In the rows, zero is written as 128.
Turns, then the turns between two rows, first turn first; the first pair answered:
turn Kisi:
[154 124 182 135 145  99 117 137 101  95 114 144 153  85 123 126 104  79
 137 111 176 134 163 142  94 136 140 135 109 142 118 141 130 102 130  90
 105 157 117 160 114]  ->  [157 130 178 136 147 103 119 135  98  98 117 144 155  80 126 123  98  81
 139 114 175 128 168 147  93 133 141 136 114 142 121 142 127 104 126  93
 107 155 112 157 117]
[110 130 155 137 133 120 106 175 154 145  97  96 125  81 135 143 153 106
 124 127 144 112 131 146 121 130 127 156 129 121 117 141 142 125 156  63
 177 176 130 138 111]  ->  [116 141 147 142 130 123 104 172 148 146 103 101 135  65 139 139 149 109
 125 132 144 102 143 153 115 126 131 155 140 118 117 142 139 129 148  67
 178 169 119 131 114]
[141 152 119 146 106 128  96 106 133 129 132 144 150 109 115 143 146 114
 122 147 129 112 150 131 105 121 139 146 137 127 111 133 118 120 105 131
 122 108  94 112 122]  ->  [140 159 119 146 116 148 111 100 127 129 140 142 143 114 118 130 115 115
 130 151 124 115 149 137 114 128 132 148 149 142 131 140 112 117  97 144
 131 114  90 114 138]
turn tazod:
[127 126 108 125  96 155 127 111 137 127 134 123 131 147 116 135 109 121
 122 149  99 125 108 125 153 147 129 122 137 151 132 150 126 130 120 144
 128 137  98 131 165]  ->  [139 146 105 129 108 156 130 121 125 125 143 124 146 123 127 125 103 118
 126 151 112 109 129 138 148 139 140 118 143 140 138 149 126 143 109 148
 128 130  90 121 162]
[132 135 128 133 122 117 129 125 137 122 118 126 137 114 126 140 147 123
 122 116 129 120 141 124 124 118 132 121 117 121 110 133 141 130 124 125
 136 115 127 121 124]  ->  [128 127 130 131 117 117 128 121 141 122 114 126 132 125 122 145 149 125
 120 117 122 129 132 119 125 121 128 124 116 126 108 133 140 124 127 122
 136 119 128 125 124]
[129 122 121 102 124  88 130 144 117 141 119 133 145  80 147 148 226 129
 151  66 124 117 111 147 128 120 180 113 125 102 117 117 168 117 126 163
 107  94 121 129 122]  ->  [120 105 124  96 116  87 129 137 128 143 111 133 131 103 138 156 233 132
 146  65 114 134  92 135 132 127 170 118 121 110 113 117 169 107 135 159
 107 100 130 136 122]
[148 182 106 139 109 148  97 106 101 124  96 180 123 107 165  99  90 170
 108 178  71  71 161 147 193 133  80 134 173 118 132 179 113 107 102 152
 170  99 138 116 130]  ->  [162 192 117 145 123 122  84 130  97 116 102 176 147  84 172 102 104 158
 107 170 104  56 188 158 180 119  95 122 154  93 122 175 122 133 100 132
 159  95 140 111 104]
turn movud:
[120 147 187 164 156 169 158  81 124 133 151 102 112 131 102 100  85 165
 101 163 140 156 122 123 183 187  95 141 196 156 168 140 172 134 120 115
 151 186 114 143 176]  ->  [140 146 180 184 120  95  98 104 144 130 139 119 164  87  92 143 182 161
  69 166 176 124 163 116 135 157 119 132 163  88  84 123 189 156 129  61
 121 153 104 126 116]
[ 98 158 152 168 145 164 155 114  80 105 154 146 190 106 125 131 136 146
  70 106 172 107 182 182 109 132 128 118 142 101 120 155  77 141  93 134
 162 125 109 129 158]  ->  [ 73 108 172 126 139 116 151 147  92  99 125 131 164 132 133 151 213 136
  80  50 170 135 133 162 124 125 150 102  89  93 111 139 111 149 119 135
 136 128 159 147 131]
[100  63 168  72 121  71 120 145 154 151 119  97 102 116  77 149 214 118
  77 118  93 155 103 153 129 144 121 123  63 107 134  65 149 134 116  95
 101 146 141 160 110]  ->  [111 111 154  97 149 166 165  95 128 162 156 101  93 122  76  98  74 130
  88 169  69 150 120 176 146 171  84 144 136 160 199  89 106 109  86 131
 145 164 102 153 177]
[113 135  90 120 112  53  98 167 115 129 127 140 161  96 153 176 218 128
  68  71 165 116 151  85 111 111 165 155  81  95  92  94 176 135 138 119
 127  97 153 124  59]  ->  [ 84 133  99  87 162 155 183 135  88 134 143 119  89 161 167 114  85 130
 116  63 113 161  89  94 179 152 134 168 127 190 211 117 153 102 129 194
 167 144 172 146 145]
turn Kov:
[105 103 112 138  96 119 115 119 157 133 132 137 110 141 102 142 140 155
 115 144 109 142 123 112 125 148 114 128 119 131 109 126 146 112 130 104
 132 141 120 137 116]  ->  [ 94  98 105 115  99 125 130 127 146 135 128 134  99 139 116 133 149 156
 132 122  93 146 107 114 137 146 127 124 121 141 130 126 150 112 128 134
 131 139 129 141 132]
[111 124 107 129 101 155 127  79 125 161 115 147  91 157 125 119 127 155
  96 147  80 142  93 127 117 136 108 160 166 160 124 128  92  81 121 166
 141 108  96 137 194]  ->  [119 133  88 129  82 126 106  94 121 159 112 157 118 116 134 131 181 160
  93 137  87 117 112 133  97 115 138 152 161 126  94 120  99  97 115 166
 129  81  85 124 178]
[104  71 147 115 114 140 153 123 131 128 116 126  91 167 130 130 142 132
 123  97  93 155  86 116 150 134 102 134 116 154 151 126 134 105 135 155
 130 133 152 153 156]  ->  [124  87 129 132  86  96 112 139 135 128 112 142 138 113 131 156 210 135
 104 102 114 120 126 122 112 108 128 127 106 104  93 117 143 126 130 130
 111  99 129 133 123]
turn dotu:
[120 122 174 154 152 122 124 115 135  90 128 119 102 158 106 132 106 109
 109 136 144 157 143 118 120 149  92 134  87 130 133 120 131 112 142  85
 112 157 165 144 120]  ->  [127 141 154 171 141 147 127  91 130  96 137 131 106 147 101 124  77 121
 104 162 130 147 158 124 115 152  82 145 118 138 134 128 113 100 129  97
 127 151 137 135 143]
[147 145 149 162 130 147 129 102 136 128 152 112 135 150 103 124  67 113
 108 158 146 132 138 139 129 141  80 135 140 142 123 134 110 112 130  93
 135 146 125 123 120]  ->  [147 135 167 155 141 114 119 129 139 120 147 102 141 148 109 132  99  99
 110 138 169 132 141 139 126 131  94 124 109 121 115 127 129 129 138  76
 119 146 145 127  90]
[149 160 136 123 161 138 152 140 104 140 140 117 143 107 141 105  98 120
 142 125 141 116 144 150 132 127 144 126 138 128 166 132 136 154 128 133
 150 121 140 127 126]  ->  [142 145 146 110 165 128 156 150 107 139 133 109 133 121 143 109 109 114
 149 110 140 127 127 144 139 128 146 122 123 132 171 129 144 156 136 133
 145 127 155 135 122]

(two turns a pair)
[102  94 128 112 150 154 139 126 143 133 138 128  84 156 132 116  93 126
 136 133 126 127  99  86 161 138 113 112 162 159 153 117 121 101 104 137
 141 150 152 116 140]  ->  [101 104 103  95 139 143 137 143 128 133 135 133  95 118 155 112 134 136
 152 111 115 107 101  97 158 120 150 104 169 143 153 112 128 116  93 169
 136 125 145 106 147] | Kov movud
[135 148 103 125 130 128 119 158 131 122 133 113 167  74 156 148 134 115
 118 106 130  82 137 141 151 115 160 112 121  86 136 155 107 180  94 114
 124 135 107 144 115]  ->  [107 105 115  93 124 122 130 160 145 122 113 103 127 120 153 158 155 116
 124  80 107 119  83 118 175 126 155 111 100 109 145 149 119 163 113 126
 118 150 140 162 119] | dotu Kisi
[142 155 156 132 161 146 179 129 106 126 133 115 112 126 145 102  87 109
 148 109 153 131 115 163 156 120 123 113 142 135 183 129 122 143 112 131
 133 155 129 126 133]  ->  [163 170 152 168 145 132 149 119 119 129 138 127 145 109 126 119  91 110
 118 142 174 113 152 163 126 116 109 120 144 110 139 129 113 144 110  90
 132 145 103 114 109] | Kisi movud
[120 123 113 168 126  96 132 101  98 124 121 174 149  67 144 111 150 147
 155 125 118  86 114 149 121 101 135 141 118 104  86 126 101 134 124 131
 103 102 116 107 153]  ->  [115 106 142 148 154  78 142 129  96 114 118 154 136  83 156 104 156 129
 170  93 136 101  97 149 136  99 146 128  86 103 106 121 120 149 135 127
  92 117 151 118 136] | Kisi dotu
[ 87  87 163  70 131 145  99  77 170  67 124 116 104 127 150 147 113  79
 122  76 114 163  99 103 128 152 133 151  90 141 135 111 108 127 159 143
 117 124 131 137 171]  ->  [119 139 131 115 113 155  76  59 160  72 146 140 157  69 145 145  96  91
 102 122 129 114 165 123  92 138 134 161 127 113 104 117  85 134 134 131
 128  97  76 108 171] | tazod movud
[118 104 163 114 161 150 157 119 122 125 126 110  92 180 129 109  87 118
 136 117 110 154  84 115 149 156 117 136 121 158 175 120 129 118 131 138
 128 159 148 148 138]  ->  [107 104 113  91 110 137 145 120 113 135 108 131 102 140 145 123 164 146
 145  98  69 135  74 110 141 137 156 135 141 142 149 112 133 114 123 182
 121 117 127 134 159] | Kov dotu
[163 133 108 105 141 107 115 152 125 108 138 113 133  63 173  93 164 119
 146 120  99  89 182 108 124 102 182 111  88  74 112 124 144 163 167 113
 110  81 128 143 135]  ->  [162 112 113 130 111  97  89 125 160 114 126 121 132  96 136 123 170 126
 110 154  97 105 178  83 109 116 143 123  82  73  68 123 136 140 182  70
 113  89 121 148 118] | dotu Kov
[116 128 128 141 105 119 126 138 114 136 117 131 137 110 131 133 154 127
 135 127 116 119 130 110 110 107 144 130 127 106 106 137 123 131 125 123
 110 107 124 125 127]  ->  [111 130 120 144  99 138 132 124 113 140 118 135 130 115 129 128 138 132
 135 135 101 123 124 110 115 114 137 135 144 117 113 141 115 120 121 132
 118 108 116 125 145] | dotu dotu
[137 104 105 134  83 142 133  71 128 124  97 124 109 187 100 172 122 162
 129 133 104 157  59 107 143 148  93 150 142 114 134 144 117  80 101 145
  99 160 174 159 127]  ->  [165 141  80 161  64 115 100  83 120 124 106 143 164 118 106 183 163 168
 115 148 129 105 118 125 102 118 120 147 150  64  91 140 117 105  84 130
  91 121 137 131 106] | tazod movud
[132 144  93 132  83  74 119 104 110 115 137 146 145 100 141 136 139  85
  75 134 173 175 131 110  66 149  93 155 133  84 141 139 103  91 189  40
 104 148 124 147 126]  ->  [127 147  80 134  74 102 130  81 109 121 140 152 136 110 136 130 115  95
  75 145 149 180 122 108  73 159  80 165 156 103 150 145  89  73 183  57
 117 151 113 145 150] | dotu dotu
[112  94 132 103  95  96 106 146 145 134 101 135 119 141 118 150 191 132
 122 104 123 147  99  95 134 126 138 125  97 113  94 119 146 124 150 118
 103 120 154 134 109]  ->  [135 162 117 127 140 177 151 123 103 138 145 137 132 110 135  90  65 133
 146 141 122 117 142 138 144 136 127 135 164 145 164 142 113 128 109 156
 140 127 113 120 164] | movud tazod
[110 140 148 110 191 157 109  77 111 142  91 144 156 152 112 112 142 115
 140  92  98 125 114 106 155 164 140 121  66 185 140 112 114 118 132 153
 135 140 127 114 163]  ->  [132 169 135 136 183 145  84  80 106 142 100 157 196 108 113 119 156 118
 127 114 121  90 162 117 127 148 150 120  75 154 107 110 109 133 119 132
 132 117  99  94 147] | tazod movud
[120 137  93 135 144 126 127 132 151 130 164 131 111  95 143 123  95 135
 121 156 185 121 173 155 123 124 149 141 113 104 136 135 124 101 128 118
 113 123 127 102  81]  ->  [119 131  98 135 142 119 122 132 157 129 162 131 112 100 138 127 102 134
 117 155 186 125 169 152 121 125 147 142 105 101 130 133 127 100 133 112
 109 124 129 104  74] | tazod Kisi
[123 145 130 117 152 172 151 127 118 113 139 131 112 158 140 110  52 119
 138 121 131 117 128 140 128 155 123 140 159 172 173 143 141 105 142 151
 139 160 127 159 150]  ->  [139 156 148 117 177 134 136 166 110 101 145 122 139 125 157 110  82  98
 142 101 174  96 158 157 116 135 150 121 127 136 163 135 159 142 141 128
 121 152 139 152 111] | tazod dotu
[ 98 148 119 111 126 132 159  82 150 146 193 141  98 119 134 101 109 128
 116 166 114 103 144  93 127 155 110 103 149  63 166 153 128 137 159 112
 123 125 114 131 173]  ->  [ 91 143 114  97 127 130 167  89 143 146 190 138  92 117 143  98 122 130
 128 150 107 103 132  95 136 151 122  98 148  64 173 151 133 139 161 129
 121 122 120 132 179] | Kov Kisi
[126 166 103 130 153 173 108  68 161 154 104 122 121 155 106 167 160 142
  75 170 138 135  96 121 122 120 110 143 152 102  70 105 107  54  86 116
 136 140  82 142 149]  ->  [121 189  84 101 175 193 140  88 123 153 114 118 118 119 147 134 153 146
 117 135 125 117  96 151 143 107 150 131 172 108 120 107 110  73  65 177
 141 124  83 135 181] | Kov tazod
[114  95 198 113 142 145 160 122 152 107 144 111  86 211  78 114 104 105
 131 135 107 199  83 109 154 177  81 143 126 202 176 118 151 114 112 113
 151 183 176 132 130]  ->  [142 168 169 129 171 180 180 130 103 106 182 118 129 132 114  69  53 108
 157 147 120 143 146 160 147 158 114 139 174 191 213 129 135 143  70 151
 166 159 135 103 158] | tazod tazod
[117 103 165 123 167  95 130 163 129 111 125 112 119 142 142 145 139 102
 170  82 149 144 131 105 149 135 139 112  91 108 158 138 152 149 150 117
 116 139 176 144  94]  ->  [138 152 133 174 155 158 135 105 122 126 154 135 141 126 121 127  48 123
 149 158 131 119 174 117 131 150 100 140 162 129 161 157 105 122 123 118
 152 136 114 127 135] | tazod movud
[138 184 172 115 133 132 151 137  88  95 146 109 156 119 140  73  75 158
 174 109 139  94 131 140 124  90 112 139 143  89 156 166 187 145 137 151
 149 115 126 132 159]  ->  [128 157 193  99 139 111 150 152  97  90 134  96 139 144 141  83  96 147
 178  88 145 113 107 130 136  92 114 133 114  90 156 160 200 147 153 142
 138 128 153 144 143] | dotu Kisi
[131 140 107 111  78 107 128 126 128 131 133 128 129 125 143 139 147 141
 121 117 132 123 107 132 125 111 140 129 148 111 115 127 114 140 100 152
 117 120 124 137 138]  ->  [139 132 135 132  92  96 117 125 146 124 136 120 131 149 124 146 126 126
 103 135 158 134 117 124 120 120 114 131 127 109 104 128 114 140 111 108
 115 141 134 145 112] | Kov dotu
[126 109 116 100 112 118 146 122 126 111 146 150 115 129 159 137 154 161
 150 109 124 125 114 122 118 142 118 129 126 127 114 111 110 107 129 149
 128 118 113 131 126]  ->  [134 119 111 107 111 116 143 123 122 111 149 152 128 115 160 138 155 162
 148 115 130 114 128 127 110 137 122 129 130 120 109 112 109 112 123 145
 127 114 104 124 123] | Kisi dotu
[125 142 109 122 141 125 137 116 110 132 143 152 155 120 135 114 115 140
 134 146 145 116 135 120 124 119 156 117 148 119 144 139 117 138 107 147
 138 124 115 130 145]  ->  [128 125 140 131 154 103 124 125 128 124 139 141 153 147 119 125 117 123
 119 148 174 131 133 109 122 123 139 114 115 113 130 136 127 141 123 107
 129 142 135 139 112] | dotu Kov
[144  89 137 104 119  91 106 164 120  98 131 130 125 116 137 148 196 134
 117 112 102 137 102 112 119 131 161 117  96 114 124  94 121 136 118 100
 124 142 149 119 130]  ->  [158 131 110 117 123 120 114 155  96 102 150 140 149  72 151 129 163 144
 126 129  98 105 136 136 111 122 172 121 134 111 139 101 104 143  91 125
 138 125 115  99 154] | Kisi Kisi
[143 173 114 156 142 153 147 125 110 125 130 120 127 115 103 110 104 114
 115 126 125 141 156 159 127 126 109 129 131 130 130 125 129 147 127 114
 141 106 122 110 137]  ->  [142 169 117 144 147 137 146 144 105 122 127 115 130 105 114 109 127 108
 124 105 133 138 154 164 129 120 125 122 116 120 129 120 140 160 129 118
 131 100 133 109 127] | Kov tazod
[123  86 142 106 121  80 107 136 143 137  96 143 154 112 129 196 164  70
 131 100 100 125 115  98 147 105 154 129  64 122  52 132 131 142 164  88
  76 131 136 115 111]  ->  [125  85 152 122 123  87 105 121 153 139 100 142 150 132 114 197 138  68
 119 120 106 134 117  90 145 114 128 138  65 131  49 137 123 133 168  66
  83 146 133 120 107] | Kov Kisi
[142 124 147 104 116 129 122 131 208 129 114 143 147 101 128 126 113 144
  98 180 139 199  84 135 112 119  91 116 102 122 102 138 126 119 164 113
 121 117 119 110 129]  ->  [132 131 128  77 126 150 149 138 182 130 117 142 134  84 157 104 106 151
 131 155 115 195  68 148 132 115 117 112 123 139 140 142 128 123 153 166
 126 107 120 107 162] | Kov tazod
[173 148 161 174 166 100 134 114 150 108 168 107 205 114 163 111 121  88
 114 195 143 127 195 125  99 125 141 101 141  75 104 106  94 145  97 106
 141 141 128  80  80]  ->  [143  97 183 125 171  65 142 146 158 100 143  88 169 148 177 123 181  77
 133 135 139 159 140 106 124 123 162  85  91  78 115  93 124 150 124 117
 119 150 183 100  63] | Kisi movud
[ 91 162 122  67 149  99 153 170 137 117 143  93 143 108 142 144 140 126
 177 101 149 117 112 128 156  84 136 137 137 116 152 126 122 154 136 174
 147 114 118 113 160]  ->  [ 89 134 160  79 157  85 143 165 166 112 136  83 126 159 114 162 129 111
 155 113 165 147  97 106 157  99 100 141 104 123 138 124 127 144 160 128
 142 144 142 129 130] | Kov movud
[130 141  99 166  83 128 120 107 143 142 124 151 148 128 107 145 147 144
  98 170 118 109 146 122 107 129 113 139 152 123  81 148 111 102 128 108
 126 103  89 118 140]  ->  [ 98 107 101 116  88 137 153 117 136 141 109 137 100 162 126 134 159 146
 131 125  82 142  85 113 145 139 126 134 143 156 123 146 123  92 139 157
 125 114 124 137 167] | movud tazod
[132 113 129 103 124 140 113 139 134 119 110 122 130 150 121 150 116 123
 129 138 116 150 106 121 128 134 119 126 118 136 119 133 130 127 133 128
 136 124 119 132 113]  ->  [132 120 126 104 126 149 119 133 130 119 114 123 129 147 123 144 102 125
 132 142 110 147 110 125 130 137 117 128 128 141 127 135 126 123 129 136
 142 125 113 130 122] | Kisi movud
[124 110 166 102 157 104 137 178 108 145 127 120 105 151 133 139 174 104
 139  68 129 152  93 104 151 150 156 119 116 130 149 101 149 126 142 132
 134 113 168 134 114]  ->  [133 127 174 128 175 149 154 145 107 148 146 121  98 176 115 119  87 104
 132 108 129 158 106 109 157 172 115 135 142 159 173 116 126 107 134 123
 157 136 151 137 133] | Kov movud
[174 105 124  79 142 125 126 111 143 114 139 107 152 143 168  94 111 151
 127 172 162  91 164 101 110 145  99 132 162 136 133 134 172 107 118 118
  93  83 112  87 133]  ->  [171  96 123  70 135 107 119 122 144 113 132 108 152 139 171 103 140 150
 127 158 164  91 159  98 107 138 111 126 149 126 124 129 180 112 124 118
  86  78 121  88 124] | Kov movud
[146 127 149 129 181 132 128 147 159 143 128 139 132 141 130 121 101 130
 132 114 159 120 124 128 119 130 114 122  86 118 111 105 152 116 130  84
 109 164 142 136 105]  ->  [137 121 136 102 175 125 137 162 147 142 120 139 127 127 151 119 135 136
 151  84 143 117 108 132 126 121 143 114  85 116 120  98 161 123 128 116
 103 150 150 135 117] | Kov Kisi
[118 130 109 104 122  99 147 183 110 132 107 116 130 113 160 104 164 115
 149  71  99 132 137 126 132 109 141 117 125 135 133 101 168 124 116 158
 129 138 129 128 126]  ->  [129 159  97 128 129 141 158 153 101 139 127 125 136 110 152  85  99 122
 145 110  92 124 159 137 130 120 116 130 163 152 150 114 144 110 100 163
 152 142 100 123 152] | tazod movud
[112 120 120 120 116 120 117 110 150 134 112 134 122 141 125 144 163 126
 109 139 121 135 102 116 112 138 131 151 131 119 116 133 132 132 128 119
 133 122 123 127 119]  ->  [128 145 116 136 129 127 114 111 141 131 127 136 143 116 128 136 143 122
 108 153 137 114 132 131 101 131 133 149 141 109 118 137 126 144 115 114
 134 117 108 117 115] | movud dotu
[141 122 101 104 114 134 134 120 114 161 120 142 145  94 127 131  98 104
 129 127 101 130 121 100 136  82 138 129 131 134 138 134 112 122 143 179
 127 122 101 162 159]  ->  [155 127 112 127 108 116 111 121 128 160 121 146 164  92 113 145 105  97
 106 146 123 120 143  97 116  78 127 131 121 115 108 131 112 125 147 139
 122 121  93 159 131] | Kov tazod
